In the rows, zero is written as 100.
One turn moves every row onto another: examples first, then more rows asked:
q335: 76; 120; 99; 105; 118; 93; 125; 97; 110; 49; 114; 96; 113; 109; 79; 89; 93; 81; 98; 112; 81; 61; 124
q348: 77; 90; 83; 109; 106; 103; 80; 99; 78; 132; 88; 50; 84; 106; 79; 86; 99; 141; 119; 73; 110; 100; 80
q367: 108; 66; 111; 80; 95; 125; 99; 146; 80; 110; 73; 91; 117; 79; 92; 120; 89; 123; 98; 102; 135; 79; 71
q779: 108; 122; 131; 112; 59; 110; 137; 119; 90; 77; 109; 96; 106; 99; 68; 95; 129; 104; 78; 120; 81; 106; 83
q71: 107; 125; 114; 118; 133; 111; 101; 101; 103; 78; 76; 112; 86; 76; 103; 109; 83; 75; 100; 101; 104; 61; 60
q820: 89; 132; 103; 87; 70; 96; 82; 73; 116; 127; 92; 107; 115; 117; 126; 78; 117; 124; 106; 103; 98; 103; 116
q19: 86; 136; 98; 89; 71; 76; 81; 75; 106; 127; 108; 107; 119; 133; 115; 83; 107; 122; 120; 102; 102; 106; 116
q75: 109; 126; 95; 98; 89; 79; 101; 120; 82; 122; 61; 100; 99; 108; 90; 128; 114; 75; 66; 98; 103; 114; 48
q99: 95; 93; 84; 133; 108; 93; 111; 115; 65; 114; 93; 109; 113; 84; 96; 153; 97; 66; 132; 118; 141; 87; 92
q765: 111; 61; 101; 83; 141; 80; 101; 88; 86; 124; 106; 130; 109; 109; 86; 60; 99; 117; 103; 104; 108; 116; 101
q53: 107; 115; 75; 153; 124; 110; 128; 124; 91; 67; 115; 99; 92; 101; 94; 112; 103; 102; 88; 112; 136; 112; 101
q395: 106; 106; 118; 105; 135; 86; 98; 110; 84; 163; 101; 113; 83; 99; 76; 104; 80; 103; 133; 115; 110; 88; 63
q153: 99; 77; 75; 132; 118; 89; 110; 112; 65; 123; 89; 109; 119; 86; 103; 145; 109; 63; 136; 98; 120; 88; 96
q326: 107; 73; 109; 85; 149; 85; 103; 79; 91; 117; 108; 131; 96; 111; 80; 74; 88; 120; 128; 103; 94; 115; 108
q776: 116; 125; 96; 114; 130; 106; 96; 91; 107; 83; 81; 101; 94; 88; 112; 94; 94; 72; 100; 93; 100; 73; 45
q317: 94; 88; 129; 96; 83; 79; 105; 111; 82; 117; 96; 101; 130; 70; 84; 96; 133; 51; 133; 103; 83; 81; 85
q380: 107; 120; 136; 112; 54; 101; 145; 119; 91; 72; 96; 90; 93; 106; 68; 89; 127; 100; 95; 115; 87; 104; 92
q875: 66; 106; 90; 105; 111; 99; 127; 102; 111; 64; 105; 104; 111; 86; 70; 89; 87; 77; 112; 112; 80; 51; 120
q291: 67; 98; 84; 114; 99; 87; 125; 133; 63; 116; 80; 82; 104; 123; 65; 132; 108; 79; 74; 131; 90; 90; 131
q412: 90; 119; 118; 78; 74; 109; 88; 121; 101; 138; 111; 107; 73; 100; 110; 121; 88; 62; 123; 70; 118; 89; 88
q487: 91; 77; 64; 97; 106; 106; 91; 85; 81; 121; 85; 55; 86; 113; 85; 91; 101; 148; 116; 82; 119; 100; 94
q859: 99; 119; 115; 101; 89; 74; 98; 131; 84; 119; 69; 107; 90; 98; 86; 141; 106; 71; 57; 113; 104; 103; 61
q530: 70; 102; 80; 108; 100; 80; 112; 127; 66; 104; 84; 74; 91; 125; 49; 135; 108; 84; 59; 117; 103; 85; 114
q318: 92; 65; 117; 77; 98; 116; 81; 124; 83; 114; 72; 87; 117; 83; 89; 128; 97; 115; 106; 91; 136; 84; 57
q165: 73; 111; 92; 100; 113; 92; 112; 91; 107; 47; 108; 101; 111; 97; 76; 99; 95; 81; 110; 115; 83; 52; 123
q608: 75; 102; 86; 104; 106; 82; 124; 123; 63; 109; 74; 77; 102; 115; 55; 138; 123; 92; 68; 123; 96; 88; 133
q241: 102; 74; 111; 67; 83; 120; 101; 106; 76; 104; 82; 106; 85; 135; 107; 111; 101; 100; 102; 53; 108; 119; 130
q170: 114; 104; 75; 157; 119; 91; 137; 115; 99; 75; 115; 98; 80; 107; 96; 114; 102; 102; 92; 119; 133; 106; 107
q570: 103; 118; 122; 113; 51; 102; 141; 129; 94; 72; 102; 90; 104; 110; 62; 88; 132; 98; 93; 109; 88; 98; 109
q119: 85; 137; 90; 98; 74; 83; 77; 74; 110; 132; 108; 111; 117; 119; 118; 89; 95; 118; 112; 87; 89; 111; 114
q462: 107; 95; 86; 163; 120; 91; 136; 117; 88; 70; 111; 107; 101; 105; 84; 112; 96; 107; 106; 117; 139; 105; 103
q190: 106; 106; 142; 119; 50; 106; 142; 118; 92; 84; 107; 88; 105; 98; 77; 95; 134; 89; 83; 110; 93; 99; 106
q87: 102; 120; 110; 100; 139; 87; 106; 121; 81; 158; 121; 98; 87; 90; 78; 108; 72; 109; 122; 121; 100; 78; 75
q607: 83; 137; 113; 71; 77; 108; 99; 136; 88; 131; 120; 97; 81; 96; 102; 126; 76; 74; 121; 77; 109; 85; 95
q892: 98; 63; 104; 65; 76; 131; 100; 100; 67; 104; 92; 109; 92; 130; 112; 101; 103; 93; 103; 61; 108; 112; 114
q822: 92; 126; 94; 77; 72; 80; 80; 74; 106; 117; 100; 100; 119; 126; 114; 71; 107; 119; 112; 99; 96; 116; 123
q43: 76; 101; 83; 107; 105; 87; 140; 126; 68; 100; 83; 74; 102; 125; 53; 136; 113; 99; 62; 114; 94; 92; 122
q113: 113; 100; 70; 161; 120; 97; 134; 120; 95; 75; 117; 96; 94; 115; 84; 108; 106; 108; 97; 124; 124; 94; 116
q723: 108; 109; 127; 87; 115; 99; 75; 99; 109; 130; 88; 127; 142; 91; 133; 108; 100; 92; 97; 118; 126; 91; 101
q85: 94; 77; 99; 68; 76; 108; 105; 105; 70; 109; 91; 105; 78; 131; 106; 105; 109; 110; 105; 52; 100; 124; 127
q797: 76; 79; 71; 105; 104; 99; 79; 101; 87; 117; 82; 64; 85; 111; 88; 94; 104; 151; 117; 90; 132; 102; 76
q504: 82; 85; 76; 102; 104; 104; 93; 91; 86; 129; 93; 51; 82; 108; 82; 91; 110; 146; 120; 76; 128; 88; 88
q396: 118; 105; 123; 86; 104; 102; 83; 126; 107; 115; 97; 127; 141; 90; 133; 98; 91; 96; 91; 131; 125; 87; 105
q444: 97; 102; 139; 98; 79; 91; 112; 107; 88; 117; 101; 96; 121; 58; 78; 100; 128; 55; 123; 123; 101; 73; 85
q861: 109; 67; 104; 91; 141; 76; 97; 83; 89; 113; 116; 117; 90; 117; 95; 60; 99; 129; 116; 99; 88; 109; 108
q392: 80; 132; 98; 105; 116; 100; 119; 84; 107; 65; 98; 109; 109; 100; 70; 91; 90; 80; 99; 112; 81; 47; 121
q769: 92; 67; 109; 62; 81; 116; 97; 106; 76; 117; 101; 96; 73; 126; 101; 115; 107; 87; 103; 62; 103; 125; 125
q741: 116; 58; 112; 85; 143; 74; 96; 86; 100; 114; 110; 120; 98; 116; 82; 70; 93; 124; 105; 103; 96; 109; 104

q53 moves to q765
q769 moves to q530
q859 moves to q318
Where do these go?
q317 moves to q607
q608 moves to q504
q85 moves to q43

One turn moves every row onto another: examples first, then more rows asked:
q135: 114; 48; 75; 137; 114; 122; 96; 115; 150; 129; 102; 101; 95; 124; 142; 83; 82; 96; 94; 116; 114; 118; 97; 84
q593: 69; 90; 100; 95; 70; 102; 83; 98; 127; 97; 153; 81; 105; 107; 82; 67; 96; 63; 82; 107; 155; 113; 103; 127
q599: 103; 74; 51; 141; 116; 115; 99; 84; 120; 102; 77; 81; 126; 148; 139; 84; 86; 93; 64; 126; 151; 92; 109; 110
q521: 68; 83; 100; 87; 67; 102; 82; 89; 140; 103; 144; 81; 103; 101; 86; 65; 90; 60; 81; 103; 161; 116; 112; 119
q379: 68; 75; 101; 93; 69; 109; 77; 86; 139; 105; 148; 79; 103; 102; 90; 63; 86; 65; 82; 105; 148; 121; 109; 120
q207: 131; 103; 89; 89; 143; 133; 103; 119; 146; 163; 128; 129; 106; 113; 110; 111; 116; 55; 70; 80; 122; 81; 119; 91
q240: 130; 87; 81; 114; 151; 151; 89; 95; 131; 155; 129; 113; 121; 129; 122; 101; 104; 71; 63; 93; 96; 81; 116; 101
q868: 125; 77; 106; 99; 80; 105; 119; 142; 139; 153; 115; 119; 93; 87; 127; 84; 49; 78; 75; 84; 164; 75; 95; 75
q120: 116; 104; 86; 98; 81; 96; 124; 117; 114; 131; 92; 106; 117; 105; 122; 89; 55; 73; 50; 91; 203; 53; 109; 95
q818: 135; 65; 106; 110; 110; 131; 74; 113; 146; 163; 90; 122; 125; 106; 131; 96; 73; 95; 71; 92; 99; 68; 89; 105
q54: 126; 82; 85; 119; 113; 129; 75; 83; 120; 140; 69; 105; 152; 127; 130; 97; 75; 95; 46; 102; 126; 46; 100; 127
q656: 124; 110; 68; 110; 150; 141; 96; 78; 115; 139; 111; 104; 138; 140; 117; 105; 110; 66; 45; 97; 130; 62; 126; 114
q813: 124; 53; 98; 133; 93; 130; 99; 112; 123; 142; 119; 101; 111; 106; 141; 72; 33; 100; 69; 102; 126; 76; 91; 87
q37: 125; 108; 73; 73; 114; 118; 108; 119; 120; 125; 80; 95; 105; 113; 89; 111; 123; 69; 74; 84; 179; 36; 119; 101
q720: 116; 80; 78; 131; 93; 120; 107; 89; 97; 121; 94; 88; 136; 124; 138; 74; 42; 95; 44; 107; 168; 53; 104; 108
q214: 66; 76; 96; 98; 71; 112; 76; 78; 133; 97; 143; 73; 110; 107; 91; 62; 86; 66; 77; 110; 150; 116; 111; 125
q962: 132; 93; 108; 79; 98; 107; 93; 135; 154; 168; 81; 134; 114; 94; 114; 111; 90; 73; 69; 77; 143; 62; 97; 99
q289: 70; 86; 98; 103; 73; 106; 78; 91; 124; 95; 153; 77; 110; 111; 87; 64; 93; 67; 83; 110; 146; 114; 103; 129
q528: 69; 90; 97; 98; 71; 102; 82; 91; 123; 94; 150; 76; 110; 111; 84; 66; 95; 64; 79; 109; 155; 111; 106; 130
q365: 125; 85; 63; 109; 127; 143; 89; 85; 101; 111; 80; 75; 129; 133; 106; 95; 110; 92; 65; 104; 143; 34; 115; 117
q82: 111; 80; 79; 100; 99; 91; 117; 145; 164; 136; 95; 116; 80; 107; 124; 98; 100; 70; 95; 97; 163; 113; 104; 75
q144: 64; 83; 94; 91; 68; 104; 80; 81; 133; 95; 141; 75; 111; 106; 87; 66; 89; 63; 75; 106; 164; 113; 115; 124
q276: 71; 85; 102; 99; 71; 106; 81; 98; 128; 98; 155; 80; 105; 106; 85; 64; 93; 65; 85; 107; 147; 117; 102; 125
q461: 124; 127; 73; 85; 140; 122; 109; 104; 128; 148; 111; 119; 122; 125; 105; 116; 120; 49; 53; 83; 155; 64; 128; 105
q112: 134; 51; 84; 115; 128; 157; 80; 107; 125; 135; 104; 87; 104; 118; 112; 89; 101; 100; 92; 98; 96; 58; 102; 98
q878: 102; 106; 55; 104; 101; 86; 121; 111; 133; 110; 69; 99; 111; 131; 121; 100; 104; 67; 66; 108; 201; 88; 118; 99
q3: 125; 112; 86; 86; 102; 104; 93; 104; 128; 144; 61; 117; 141; 114; 114; 110; 91; 72; 46; 88; 171; 40; 107; 120
q306: 135; 75; 94; 79; 116; 131; 99; 142; 145; 148; 105; 109; 81; 95; 96; 104; 116; 77; 101; 79; 130; 60; 105; 82

q214 moves to q379
q306 moves to q37
q276 moves to q593
Where do these go?
q868 moves to q120
q82 moves to q878
q3 moves to q54
q656 moves to q240

One turn moves every row onto another: examples first, then more rows asked:
q423: 115; 107; 164; 82; 81; 94; 119; 105; 103; 126; 114; 124; 87; 111; 100; 102; 120; 97; 108
q415: 86; 109; 81; 136; 110; 103; 109; 87; 84; 117; 131; 102; 77; 130; 73; 109; 134; 105; 121
q342: 122; 98; 48; 113; 85; 102; 122; 134; 98; 115; 115; 91; 114; 45; 94; 75; 106; 100; 94
q486: 135; 108; 78; 83; 88; 67; 116; 94; 117; 128; 115; 94; 124; 55; 129; 67; 109; 111; 104
q956: 111; 78; 41; 96; 87; 93; 145; 106; 127; 140; 115; 101; 90; 109; 106; 61; 94; 98; 100
q943: 118; 104; 162; 79; 73; 94; 117; 105; 104; 126; 116; 127; 93; 105; 100; 98; 122; 100; 116
q858: 92; 92; 75; 126; 94; 99; 99; 87; 94; 126; 136; 105; 93; 123; 83; 96; 134; 125; 147
q281: 92; 108; 103; 110; 86; 101; 141; 99; 105; 55; 103; 78; 81; 104; 101; 137; 121; 76; 130
q623: 130; 135; 83; 97; 103; 79; 133; 95; 100; 107; 109; 95; 106; 52; 106; 85; 111; 78; 68
q638: 100; 108; 74; 132; 87; 112; 108; 88; 81; 108; 136; 115; 94; 103; 62; 101; 140; 105; 136
q713: 131; 89; 78; 91; 77; 92; 128; 97; 107; 112; 90; 126; 104; 78; 142; 44; 98; 98; 82
q370: 105; 90; 94; 98; 60; 99; 130; 99; 113; 62; 109; 86; 105; 87; 108; 119; 123; 98; 165
q283: 110; 79; 104; 112; 85; 128; 75; 123; 113; 88; 125; 91; 69; 110; 66; 70; 114; 97; 121
q10: 106; 107; 95; 116; 81; 111; 118; 101; 77; 59; 92; 110; 93; 85; 114; 121; 146; 87; 143
q117: 86; 85; 103; 101; 89; 86; 128; 98; 121; 78; 104; 69; 86; 124; 128; 128; 116; 105; 151
q877: 118; 110; 163; 82; 75; 98; 121; 105; 100; 122; 115; 128; 90; 102; 94; 101; 123; 93; 110
q217: 106; 81; 54; 109; 107; 84; 111; 131; 115; 141; 113; 72; 104; 83; 124; 75; 97; 124; 98
q526: 86; 102; 104; 117; 108; 98; 115; 100; 85; 74; 87; 92; 74; 121; 135; 130; 137; 94; 130
q933: 92; 89; 155; 119; 80; 81; 117; 96; 117; 76; 114; 88; 94; 100; 136; 93; 88; 118; 98
q525: 99; 104; 153; 124; 73; 94; 126; 98; 105; 58; 113; 98; 95; 79; 115; 98; 92; 99; 88
q624: 118; 91; 84; 96; 99; 86; 131; 95; 109; 118; 85; 115; 87; 101; 150; 53; 93; 95; 65
q672: 114; 117; 90; 92; 123; 60; 123; 93; 116; 133; 107; 77; 95; 89; 137; 85; 102; 101; 71
q293: 107; 83; 107; 114; 92; 127; 77; 124; 112; 88; 123; 89; 63; 116; 67; 75; 112; 92; 114
q452: 99; 84; 95; 106; 83; 96; 104; 100; 94; 82; 93; 101; 98; 105; 141; 112; 140; 116; 164
q378: 126; 105; 81; 100; 90; 98; 138; 96; 98; 101; 87; 124; 91; 81; 131; 56; 98; 78; 59
q806: 107; 76; 106; 112; 91; 124; 73; 124; 116; 93; 124; 87; 65; 120; 72; 71; 112; 100; 120
q997: 107; 94; 47; 105; 99; 99; 155; 106; 117; 129; 111; 100; 77; 111; 95; 72; 94; 78; 76
q706: 107; 87; 148; 115; 58; 89; 116; 97; 114; 68; 119; 102; 112; 73; 125; 84; 93; 118; 114
q414: 102; 109; 60; 122; 121; 95; 128; 132; 98; 120; 108; 73; 85; 79; 102; 93; 100; 90; 63
q225: 120; 92; 39; 100; 77; 105; 153; 107; 116; 123; 116; 111; 94; 88; 86; 63; 98; 80; 94

q956 moves to q713
q293 moves to q423
Where do these go?
q525 moves to q415
q117 moves to q452
q217 moves to q486

